name the system of each run
z_513, path 1 (8 x 20)
[[ 22  27  12   6  19 -12  16  -5  10 -28  44  14  36  48   6 -25  -3   4
   27 -24]
 [-10  16 -12 -16 -31 -19   0  -8  19  51  14  23  27 -19  20  -7  25 -22
  -42   4]
 [  0 -29  13   0 -11  33  12  15 -13  23 -26 -23 -52 -11  21  31 -15  -6
  -18  15]
 [  9 -16   8  -3  27  -9   5  -1 -15 -33  18   9  -8  24 -32  33 -20  18
   45   9]
 [  3  24  -6   3  19   0   5 -27  20   6  12  23  43  12  -1 -28  38 -17
   22 -13]
 [  2  25   2  -1 -41   5   5  16   8  29   7  -9 -10   3  40 -12  -4 -19
  -39  -5]
 [  1 -39   1 -13   3  -6   1  19 -23  14  -8   5 -24 -10  -7  41 -24  13
  -11  28]
 [  6 -18  17   1  37  17  15 -27   3 -22   2   1   1   3 -21   9  16   9
   39 -10]]
z_424, path 2 (8 x 20)
[[ -9  -9  -3  12  19 -15  -7  20 -12   7  39  28  39  -1  37 -18  -6   8
  -50 -10]
 [  1  -3  21 -47  -6  15  10  -3  12  18 -16 -14 -41 -44 -10  12  25  28
  -28 -14]
 [  8 -19  -6  27 -30 -12   4 -10   5 -29 -29 -34 -10   8 -27   8 -34 -11
   41  14]
 [-19 -13 -20  24  36 -17 -19   0 -16  -6  30  41  50   8   1  -1   0  -7
    0   9]
 [  7  29  16 -42  10  10   6  -3  17  13   0   0  -1 -22   6 -33  38  25
  -28 -33]
 [ 21 -11   4   1 -53 -17  12  14   4  -3 -25 -38 -27   3  -3   5 -41   0
    0  10]
 [-24 -50 -14  38  31   1 -10  -7 -21   0   4  21  20  -7  -1  26  -8 -16
    4  22]
 [ -8  30  10 -20  29  12  -6 -20  13 -20  20  12   6 -12 -16 -18  43  22
    6 -34]]
z_424, path 3 (8 x 20)
[[-15 -28  21  34  -8  13  26 -68  29  -9  35  -1   8 -10  -5  30  25 -30
   26 -15]
 [-38  72 -34   5 -29 -13 -48   5   0 -20  18   8  -1  -6 -20 -10  17  -7
    5  -6]
 [ 22   9 -11 -15  30  13 -11  56 -26  16 -52  -2   1  18  21 -38 -19  13
  -16  14]
 [ 29 -53  44  -9  16   8  50 -10   2   7  24  -2  -7  12  19  25 -17  12
   -8  -7]
 [-23   5  -4   2 -39 -10   0 -49  24   5  25   4  -9 -24 -27  38  27 -25
   20   3]
 [-24  44 -36  28  -3   9 -46  17 -11 -19 -27  -6   4   2  -1 -35   4 -16
    9   1]
 [ 25  -3  13 -23  43   3   5  46 -27   2   1  12   4  25  21 -15 -21  32
  -17   0]
 [ 23 -33  32 -27 -13   0  45 -29  25  29   9  -2  -7  -6   0  27   9  -3
    2   0]]
z_501, path 4 (8 x 20)
[[ -6 -20  -5  43 -10  21   6   8 -16  14   0  -4 -12  30  35  27 -27 -41
    8  26]
 [-11 -20   1  -2  60  21  -1 -18 -12   5   9  33  12   0  -9  24  29   0
   23   7]
 [ 28  50  14 -39  -2   3  18   4  13  10  12   6  -6  35   2 -11  13   2
   22  -9]
 [  6  -6 -13   7 -28  -7   5  17  -3  44  -8   7   9  14  30   6 -17 -34
  -22  28]
 [-16 -36  16  18  41  38   9 -15 -11   6   6   8  -7 -12  21  17  18  -5
  -11  -7]
 [  5  35  10 -16   6  12   5  -7   1 -15  16   4 -25  28 -19  22  10  -1
   46  -2]
 [ 22   4 -17 -10  -8 -20   8  10   3  34 -24  13  31  21   1 -14  -8 -21
    9  26]
 [ -6 -16  11  12  21  19  10   4  -4  15  22  12  11  -3  42  -7   7  -4
  -39 -13]]
z_904, path 5 (8 x 20)
[[-17   7 -23 -21 -47 -13 -24  -9  14  19 -50 -22 -26 -53 -32   7  12  -1
  -10  15]
 [-20 -18 -11  53  -4  -1 -26   8 -11 -54 -10 -31   6 -18   1 -32 -29  11
  -14 -19]
 [-18  30 -17 -27  21 -28 -33   6  -9 -29  22  27  10 -10 -44   4  14  34
   14  -4]
 [  9  22  -8 -32 -28 -10  -5   8  18  21 -37 -18   0 -34  -2 -39  14  12
  -32 -10]
 [-23  -9 -13  33 -38 -21 -20  14 -11 -21  19 -14  -7 -14   8   7 -34  -1
  -29   2]
 [-26 -10 -12  -5  26   2 -26 -14  -7 -23  -8   8  -8 -35 -41  17  20  19
   18   1]
 [ 18  33   2 -14  -9  -3  -5   8  13 -20 -24 -20   3  -1  -8 -50   4  19
    1 -22]
 [-12  10 -26   4 -32 -37 -20  20  -7   8  14  14  16   2   2  -1 -22  -7
  -21  17]]
z_477, path 6 (8 x 20)
[[-18 -44 -20  39  32   5 -10 -28  -3  -5 -29   8  32 -16 -20   4   9 -21
   30  17]
 [ -4  51  13   3   4  24  -4  -8  14 -32  13 -15  -5   4   9 -41  25  10
    2 -44]
 [ 14  26 -15 -44 -29 -40 -10  34  -5  26   0  15   1   9 -12   7 -19  13
  -14  22]
 [ -3 -68   6  22   3   5  13  -6  -5  14 -17 -10   7 -26  16   8 -14  -6
  -29   8]
 [-21  11  12  17  16  20  -4 -23   1 -41  37   1 -20   6 -12  22  14   3
   26 -19]
 [ 10  41 -25 -17 -10 -13 -16   7   6   4 -35  -1  10  10 -25 -24   7  -8
   30  12]
 [ 14 -17   5   5  -4  -7   9  25  -4   9  -3  -7  19  -1  34 -32 -22  10
  -47 -10]
 [-21 -20  11 -10   8  -2   1 -13  -4   5  39  19 -14 -22  -5  44  11  11
  -14   0]]
z_104, path 7 (8 x 20)
[[ 30  30  -5  -9 -68 -22  17 -26  42   1 -40 -39   2   9 -29 -25  -2 -23
   40   3]
 [ -1 -63 -22  38  35 -27 -11  24 -27  -1 -17  17  59  -5  11 -23 -36   5
  -27  18]
 [-28  34  18 -35  33  28 -18  13 -16 -10  50  20 -45 -20   5  25  35  40
  -31 -27]
 [ 15  25   3  -8 -76  -1  20 -37  45  11 -33 -44 -26  -4 -19  -1  11 -33
   31  -1]
 [  7 -65 -19  54  25 -28  -3  10 -20 -23 -20   3  58  11   2 -24 -47  -5
    2  18]
 [-26  33   5 -40  55  14 -28  19 -24  -8  46  40 -17 -15  -4  13  35  44
  -24 -19]
 [ 16  38  11 -24 -72  10  22 -27  44  30 -32 -40 -34 -12  -2  -9  23 -26
    7 -10]
 [  7 -71 -14  60  -8 -29   5   9 -17 -19 -17 -14  39  11   7  -7 -61 -14
    2  23]]
z_477, path 8 (8 x 20)
[[-13 -34 -24  57 -21   7  -8  11 -13  27 -28 -10  15   0  42  -5 -27 -47
  -26  26]
 [-29   6  19   2  63  50 -16   8 -26 -24  29  14 -31  -8  13  15  26  26
   -9 -25]
 [ 37  20   6 -59  -3 -20  18 -12  21   7 -27  -2  -2  11 -50   0  13  17
   50   8]
 [ 19 -20  -3  40 -40 -24  21   1  14  11   1 -13  45  23  36 -30 -32 -33
  -18   2]
 [-48   9  -6  13  20  26 -27   5 -22  10  45  29 -19 -20  27  30  25  -6
  -38  -5]
 [ 16   6  10 -43  13  23   3   0  -1   1 -50 -19 -47 -10 -38  15  13  19
   37   9]
 [ 38 -23   5  22  -3 -29  27   4   6 -18  -1  -7  46  43   6 -30 -41  -4
   21   0]
 [-36  12 -12  15   5  -2 -16 -17   6  24  45  37  30 -18  25   0  35 -21
  -37 -11]]
z_501, path 9 (8 x 20)
[[ 15  22   0 -60 -44 -33   7   0  14  25   1   3 -22  -9 -37  33   2  12
    8  18]
 [ 19 -43   4  36 -18   1  27 -14  16  11 -35 -28  31   0  24 -34 -18 -27
   -7   0]
 [-45   7  -7  39  32  19 -30  -3 -22 -32  47  21   0  -4  15  12   9  -1
  -10 -16]
 [  9  36  -1 -59   4   1 -10   5   1   7 -27   1 -31 -11 -40  11  25  22
   21   7]
 [ 39 -25   8   5 -24 -25  30  19   5   8 -19 -21  22  27  16 -24 -46  -4
   -5   9]
 [-38 -25  -3  35   5  -2  -9 -23  -2  -2  46  22  20 -24  18  18  13 -14
  -32 -10]
 [ -9  41   2 -21   8  34 -14 -12   6 -11 -22 -14 -40 -14 -24   0  37   8
   27 -14]
 [ 33  -2 -11  -4  -8 -23   3  37 -14  -3 -28  -8   6  39  -4 -11 -47   1
   18  26]]
z_904, path 10 (8 x 20)
[[-49  52 -34  26 -15   2 -56  29 -18  -8  22  12   2 -19  28 -28   8  -3
  -53 -15]
 [-17   0 -10 -39  -2  -3 -31  35 -28 -12 -21 -11 -60 -39 -32  33 -14  45
  -17  12]
 [ 15 -33   3   1 -27 -39   7 -15  20 -37 -34 -39  20 -31 -42 -31 -23  28
    7 -13]
 [-32  31 -28  31 -12 -31 -32 -19  12 -25  37  20  48 -10  -9 -27  18 -11
   -6 -17]
 [-29  48 -20 -26   8  24 -43  27 -17  14 -16   7 -34 -26   3  -3  28  10
  -28   0]
 [ 15 -23   5 -11 -26 -17  -2  31 -12 -19 -31 -38 -32 -16 -13  -3 -45  34
  -17   3]
 [-11 -32 -11  18  -9 -47  -4 -30  12 -30  16   7  43 -24 -38  -1  -7   8
   10  -2]
 [-27  47 -13   1   8  15 -24 -18  13  -5   7   8   8 -21  -1 -28  49  -5
   -7 -26]]
z_41, path 11 (8 x 20)
[[-21  25   3  38 -13   5  -7 -19  19 -24  40  -8  24  -4  30 -40  17 -12
  -24 -42]
 [ -8  47 -18 -44 -32  -6 -26  29  -5  29 -16   2 -36 -12  -8  14   9   3
  -19  18]
 [ 26 -63   5  -2  36   6  18  12 -15  10 -48  -6   8   0  -4   1 -21   9
    9  22]
 [ -8  -9  24  25  10   1  17 -21   4 -39  65   7   8  18   8  12  -3   5
    7 -27]
 [-15  55 -21  -9 -39  -6 -21 -18  22   5  -9  -4  -5 -11 -23  -8  30 -19
   18  -1]
 [ 11 -12 -17   0   5   0 -11  40 -19  24 -47  -7   8  -1  22 -25 -23   0
  -29  19]
 [  2 -34  26 -14  39   2  15   3 -12  -6  39  21  -6  -1   1  33  -4  29
   -8  -5]
 [  3  14  11   5 -25   5  14 -44  30 -21   2 -21  -9  -3 -22   1  19 -12
   37 -18]]
z_41, path 12 (8 x 20)
[[  2 -38  15   1  19  20  15 -35  10 -14 -26 -20 -12 -24 -29  11  15   7
   29  -7]
 [  2  24  -3  34 -25  -6  -4   9   0 -38  20 -19   3  32  11 -19 -30  -9
   11 -13]
 [-17  22 -30 -20   7 -24 -29   9  -6  16   3  32  21 -13 -18  -2  17   5
   -8  15]
 [ 13 -27  19 -17  11  12  15   0   7  10 -24 -17  -6 -27  10 -19   6  22
  -29 -16]
 [  3 -12  11   6 -25 -11   9   0  -3 -17  22 -11 -26  14  -7  34 -29   3
   11   7]
 [-19   4 -22  23  13   1 -19 -16   1 -15 -12   7  20  -2 -20  -6  13 -15
   28   6]
 [  3  24   1  -9   6   4  -8  21   0  -4   2  -2   7   0  19 -35   4  14
  -28 -21]
 [ 12 -10   6 -34 -14 -20   9   6   2  19   0   5 -11  -9 -13  23  -8  15
   -9  13]]
z_104, path 13 (8 x 20)
[[  6  48 -21   6  -6  -4 -18   7   6 -11 -24  -4  21  17  -7 -45   7  -9
   22  -4]
 [ 12 -18 -10 -21   9  -6  -7  39 -20  23 -33  -2  -1  -9   9  -9 -19  15
  -31  19]
 [ -6 -29  27 -13  -3   7  19 -13   2   6  30   1 -28 -19   5  38   4  14
  -22  -8]
 [-10  13  -1  27 -24  -1   4 -35  22 -23  20 -10   7   6 -10   4   9 -23
   29 -12]
 [  1  13 -26  17  20  -3 -23  18 -13 -12 -29   4  28  12  -7 -37  -6  -2
   14   9]
 [  9  -2   6 -41  21   6  -1  28 -13  19 -12   7 -17 -12   5   1   0  29
  -27   2]
 [  1 -16  21  -7 -35  -4  26 -22  20  12  19 -13 -16 -15   5  24   2  -6
  -13  -6]
 [-15  -9 -11  47  -4  -3  -8 -18   1 -27  11  -3  18   8  -2  -3  -9 -21
   21  -1]]
z_513, path 14 (8 x 20)
[[ -4 -41  20 -26  11 -12  10   5 -16  -6  35  13 -30 -14 -18  63 -18  34
   -9   9]
 [  5   3   3  -1  19  17  12 -47  20  -3 -17   3   7   5 -32   7  38 -18
   64   1]
 [ 11  44  -6  26 -21   2   2  13   2   1  18   0  15  51  39 -30 -12 -32
    3  -9]
 [ -5 -15  -5 -29   6 -18  -4  29 -15  41  17  30   6 -16  18  19  -5  12
  -54  18]
 [ 13 -37  29 -21  10  26  27 -26  12   6 -25 -19 -33 -23 -17  22  13  11
   13  -4]
 [  6  14  -2  28 -18 -10   7 -16   5 -31  18  -7   5  40 -13  10 -19 -21
   53   3]
 [-18  21 -23   7  25   1 -20  14 -11  23  21  40  35  12  24 -12  17 -18
  -17   6]
 [ 14   5  22 -43  -3  17  16  12   5  28 -10  -9 -30 -16  17  -3  11  20
  -36 -11]]
z_473, path 15 (8 x 20)
[[  4  16   0   6 -25 -19  13 -10  15  13  36  15  22  21  14   1   1 -22
   -4   0]
 [-21   2 -13   1   5  27 -14   0  -8  24 -14   6 -20 -15   9  17  19 -18
   -9  12]
 [ 11  -6  10  10  22  16   6   9 -13 -22  -7 -11 -17  25   0   5 -17   6
   28   1]
 [ 13  -3  -3 -14   2 -26   9 -11   8   9   8  20  29   8 -17   2   4  -2
   15   7]
 [ -2  15   6  -4  -1  21   4  -9  12  19  -3   0   0  -6  20 -13  25 -12
  -16 -11]
 [ -5   8  -1  13 -12   8  -5  13 -13  -3   7  -7 -24  19  11  19 -19  -9
    6  12]
 [  4 -26  -4  -4  22  -6   0  -2  -8   2 -16  11   8  -4 -20  12  -2   4
   17  16]
 [ 10  10  12  -6  13   7  10 -14  12  -6  11   3  15   7   2 -17  17   2
    7 -21]]
z_473, path 16 (8 x 20)
[[-19 -26   2   3  -8 -15   0 -30  11  -5  21   6   3 -33 -21  26  12   4
   -5  -4]
 [ -8  22  -9  16  -5  13 -16  -8  10 -25 -24 -21  -5 -11  -9 -31  11  -4
   13 -17]
 [  7  17 -15  -5  -5 -20 -13  36 -14  -2   0   7  10  18   5 -15 -26   8
   -9  10]
 [  4 -28  12 -23   9  -5  10   4  -1  18   4   8  -2 -21   3  13   4  20
  -28  -2]
 [ -5  -6  16  17 -20   7  11 -27  15 -21  12 -22 -13  -9  -3   6   1  -3
    7 -17]
 [-13  12 -25  19 -10 -13 -23   1  -4 -12 -14   1  14  -2 -14 -10  -5 -13
   12  10]
 [  3   5   0 -17  27   5  -9  23 -15   3 -10   9   4  -2   5 -17   0  21
  -18  -4]
 [ 14  -5  22 -20 -18 -10  20  -3   9   0  18  -7 -14   0   1  14 -10  14
  -12  -9]]

runs to name
path 17 (2 x 20)
[[  0 -50  25  -2  48  18  14  23 -23  19  26  20   6 -13  47   6  -5  24
  -63 -11]
 [ -8  17  32 -20 -32  15  22 -39  22  -9  42 -11 -57  -5 -18  55  21   0
   25 -14]]
 -> z_501
path 18 (2 x 20)
[[-11   2   5  13  13  14 -17  -9   9 -46 -24 -30   2 -36 -13 -49  14  33
  -12 -42]
 [  9  20  -4 -25 -38 -43 -12  32  -8 -21  11 -11 -19   4 -22   3 -39  34
  -10   2]]
 -> z_41
path 19 (2 x 20)
[[-15  24 -44  23  16  -6 -41  20 -18  -2 -31  16  31  10  -8 -25  -3 -20
   19  22]
 [ 15  -5  16 -42  37  26   5  32 -18  17 -28  -4 -28 -10  11  -6   2  32
  -24  -1]]
 -> z_104
path 20 (2 x 20)
[[ -7  16  19   9 -34  19  10   6   5   1  32 -20 -38   7  36  15  -8 -10
  -25 -16]
 [ -4   9 -24  -7   8   5 -15   5 -14  17 -28  13 -13  14 -22  29   1 -20
   38  37]]
 -> z_41
path 21 (2 x 20)
[[ 13   5  13 -18 -15  24  16  19   1  42 -20 -15 -24   0  40  -7   0 -10
  -35   0]
 [ -1 -40   9  26 -14  -6  11  -2 -11 -14  18  -9 -17  10   0  40 -37  -6
    8  15]]
 -> z_904
path 22 (2 x 20)
[[  1 -11  11 -20   3   0  -9   9  -7 -34 -25 -29 -36 -27 -33   3 -12  43
    1  -9]
 [ 14 -17  -2   6 -29 -47   7  -8  10 -29   5 -13  22   1 -30  -5 -32  15
   14   0]]
 -> z_501
path 23 (2 x 20)
[[ -4 -40   6 -13 -13  16  13 -12   1  36 -27  -9 -33 -26  -5  43   5 -13
   -5  25]
 [  8  -7  14  20  25  21  12  -5 -13 -33   8  -7 -20  40  -6  24 -16  -3
   51   2]]
 -> z_513
path 24 (2 x 20)
[[  3  38  14 -20 -45  22   6   7  17  17 -12 -31 -46  -8  23  -9   7  -4
  -25 -16]
 [ -7 -45 -12  39  -4   7  -5  10 -22  -5 -28 -16 -15   5   0  30 -39 -19
   13  33]]
 -> z_501
path 25 (2 x 20)
[[ -3  -7  -8   4  19   4 -12  36 -25  19   0  12  12   1  36 -13 -14   4
  -45   6]
 [ 10 -23  32 -28  15  23  24  -9   3   5  -2  -9 -33 -15  -3  22  10  23
   -3 -11]]
 -> z_424
path 26 (2 x 20)
[[ -8 -16 -12   1  35  10 -19   6 -11  -3 -40  -2  14 -27  -7 -28  11  13
   -8  -3]
 [ 14  22  18 -15  -3 -11   8  14   1 -22  34  -3  -5  16   6 -10 -13  26
  -11 -25]]
 -> z_473
path 27 (2 x 20)
[[ 23 -29  -2 -33  -4 -43  17 -11  13  16  -7  16  30  -6 -34   8  -3  13
   11  18]
 [ -9 -22  10  44  -2  28  17 -33  15  -4   4 -13   8  -3  25  -5  11 -31
    1 -13]]
 -> z_513
path 28 (2 x 20)
[[-24 -13 -31   9 -41 -29 -17 -17   1  19  -2  11  -7 -14 -31  55  -8 -33
   22  43]
 [  1 -17   0  18  65  44  -5   0 -10 -13 -46  -4  13  -7   6 -38  20   6
   13 -12]]
 -> z_473
path 29 (2 x 20)
[[  4   8 -15   5  36   8 -22  43 -29 -15 -30   0  11  13   9 -37 -17  19
   -5   2]
 [ 11 -17  21 -36  21 -19  17 -11  13   6  25  18  23 -21  -7  -7  17  35
  -26 -19]]
 -> z_477
path 30 (2 x 20)
[[  8  -8  -5  -7 -31 -29   7 -22  26  -4 -14 -14  19 -18 -29 -14   2   1
    8  -3]
 [-14   8 -11  25  -2   7 -16   9  -1   2  -2  -4  20  -8  28 -32   2 -10
  -31 -11]]
 -> z_473
path 31 (2 x 20)
[[  6 -14  18 -20 -10 -12  17 -34  25  -8   6  -7   4 -25 -27   6  18  15
    6 -17]
 [ -8  -1  -9  32 -41  -4  -7   0   4 -15 -10 -29 -11  -5   4  -5 -23 -16
   -3   1]]
 -> z_41
